One turning vector, and how many steps it has turned
The counts run from 0 to 317.
[103  97 140 151 126 154 130 197 155 148 145 103 108 165 131 100 165  73
 108 128 149 136 133 131 143 147 179 162 117 157 130 129 151 155 158 147
 123]	296
[137 166 100 128  99  99 160 100 174 112  95 152 110  88 113 121 132 134
 130 105 132  86 107  78 109  78 122 113 127 135 109 177 106 114  87 138
 130]	115
[103 105 149 136 123 151 109 189 102 143 122 106 136 112 122  77 125  83
  97 137 130 150 119 106 148 102 180 136 131 178  70 130 151 148 111 133
  98]	294
[139 139 124 125 158  99 148 141  95 104 122 178 114 133 176  95 144 124
 139 170 177  86 127 174 138 157 138 149  78 142 124 108 126 112  83 144
 105]	145
[130 135 103 120 173 140 142 138 138 121 158 116 114 164 148 106 160 139
 145 137 132  91  99 151 144 158  71 163 117  90 215 125 112 115 159 127
 138]	44
[141 116 105  95  99 139 142 108 100 134 102 139 140 125  72 145 127 104
 166 145 118 178 115 139 173 118 124 101 137 163  76  91  91 116 102  98
 173]	225
[148 116  79 130  94 122 169 146 165 114  97 147 122 168 135 118 163  84
 112 114 111 169 119  87 138 137 110 148 121 149 163 139 119 180 117 109
 109]	27
[107  97 120 150 172  85 119 143 107 141 136 157  92 146 179 115 109 148
 148 132 154  50 120 164 113 121 146 153 101 152 125 129 165  98 118 116
 136]	60
[135 105  98 158 124 130 180 150 155 111 112 122 125 159 152 106 159 131
 113 130 122 146 113 151 122 132  90 173 124 123 210 166 146 154 130 104
 119]	258
[151 224 154 118 104 163 120 149 132 124 129 129 110 120 105 121 134 117
 149 119 110 150  93  95 146 125 160 105 102 133  75 170  85 123 130 144
 118]	93
[161 116 114  96 164  99 141 138 125 124 135 149 121 107 144 144  93 169
 133 122 156  84  91 127 109 135 152 172  97 128  90 169 156  95 112 132
  83]	268
[118 145 122 137 138 119  96 108 144 125 133 139 145 165 100  93 185 168
 120 102 139 103  86  92 148  96 147  93 143  89  94 112 104  87 121 151
  89]	215
[145  83  79  84 123 102 145  75 145 111 144 133 119 158  96 159 138  81
 141 118 181 123 139 113 109 148 178 153 112 140 116 106 110 104 133 152
  96]	13
[ 97 122 162 159  96 153 117 165 112 111 125 126 115 130  98  98 126 109
 114 177 148 128 115 162 176 106 166 110 129 121  58 128 133 134 108 143
 113]	209
[156 152 123 109 112 165 134 173 115 149 126  96 110 109  98 140  90 120
 119 114  75 150  82  95 131 112 139 144 140 148 102 201 139 136 138  94
 116]	179
[137 106  99  87 146 103 142  82 139 105 139 147 128 129 109 128 139  90
 149 135 199 105 136 115 114 139 169 150  97 127 109 113  92  93 122 183
  93]	14
[104 138 163 155 111 137 125 153 132 107 128 140 117 103 106  87 127 124
 116 176 164  98 113 158 156  97 179 116 117 127  54 137 127 116  97 167
 106]	208
[104 137 129 127 183 113 119 112 115 137 136  99 137 120 118  69 161 141
 130 105 167  79 125 133  92  92 151 128 131 121 171 146 138  71 153 150
 109]	191
[142 170 109 144  98 112 152 129 159  98 133 126  83 208 108 140 173 116
 137 116 135 118 125 163 131 164 146 129 115  99 145 144 127 135 145 124
  98]	5
[131 155 123 155  78 141 142 153 115  97 124 107 113 174  67 109 179 100
  95 139 105 162 125 162 146 132 151 110 139 108 129 153 153 151 127 112
  78]	3
[107 167 148 154 142 141 123 115 102 116 122  87 153  94 108  55 146 137
 134 133 126 131 112 133 105  70 141 103 145 126 152 174 125 102 140 140
  98]	193
[125 166 160 174 148 131 107 128 138  87 154 125 125 157 168 108 122 166
 172 124 129 117  82 142 121  99 138 126 114  87 123 169 101 131 152 166
  96]	69
[ 89  96 148 167  86 157 115 165 120 109 140 117 110 165  86 109 147 107
 111 170 133 138 123 179 180 115 157 104 144 119  83 111 141 137 124 130
 118]	210
[ 91  96 111 103 130 156 147 129 125 145 140  82 128 133  90  87 172  48
  98 136 157 129 165 134 128 129 148 147 141 149 171 119 122 121 156 147
 136]	104
[ 90  88 127 124 134 162  99 143  76 149 149  70 107 119  95 120  98 111
 153 148 114 117 115 166 145 105 141 135 152 142 114 132 150 100 163 103
 153]	187
[122  98 100 131  58 131 180 143 158 110 121 133  73 121  92 163 107  81
 117 165 131 114 129 156 150 133 128 160 134 137 118 159 144 136 122 116
 150]	119
[102 117 132 151 160 112  86 156  80 130 123 143 122 113 158  68 101 155
 122 133 122  82 106 132 122  85 146 126 136 140 100 149 161 103 107 122
  84]	62
[130 158 140 172 153 127 115 141 161  98 159 121 116 168 166 105 136 162
 161 116 145 104 100 141 109 119 147 152 105  91 143 172 118 131 162 160
  84]	68
[123 161 110 122 178 132 126 128 124 115 140 132 128 145 158  95 150 165
 165 131 127  87  97 140 145 132  68 140 112  89 195 130  96 101 146 128
 145]	45
[155 229 147 110 131 135 121 147 152 123 137 139 104 134 121 117 152 130
 140 103 128 118  91  94 130 133 164 106  95 126  95 165  99 113 126 152
 103]	92
[117 147 151 156 141 178 130 194 107 133 105 120 141 119 144  70 143 131
 118 161  99 163  94 146 167 106 103 127 129 158 146 143 120 159 127 109
 161]	171
[147 133 113 135 112 164 109 146 119  91 152 114 121 158 140 121  96  98
 153 128  94 197  98  90 133 126 120 149 129 124 112 158  90 178 145 138
  78]	156
[132 114 104 111  90 156 122 155 121 120 122 157  93 121 123 160  86 100
 143 159  92 137  95 115 190 126  91 142 134 145  79 133 110 147 100 106
 158]	33
[141 160 158 153 114 143 123 126  93 108 120 124 124 128 152 124 103 105
 183 133 100 198 102 150 135 106 154 116 112 174  93 149  91 158 118 121
 156]	286
[158 202 140 114 141 118 139 150 176 138 127 144 107 154 126 120 170 132
 127  82 134 104  99  85 114 145 185 122  96 126 123 166 116 118 139 148
 104]	91
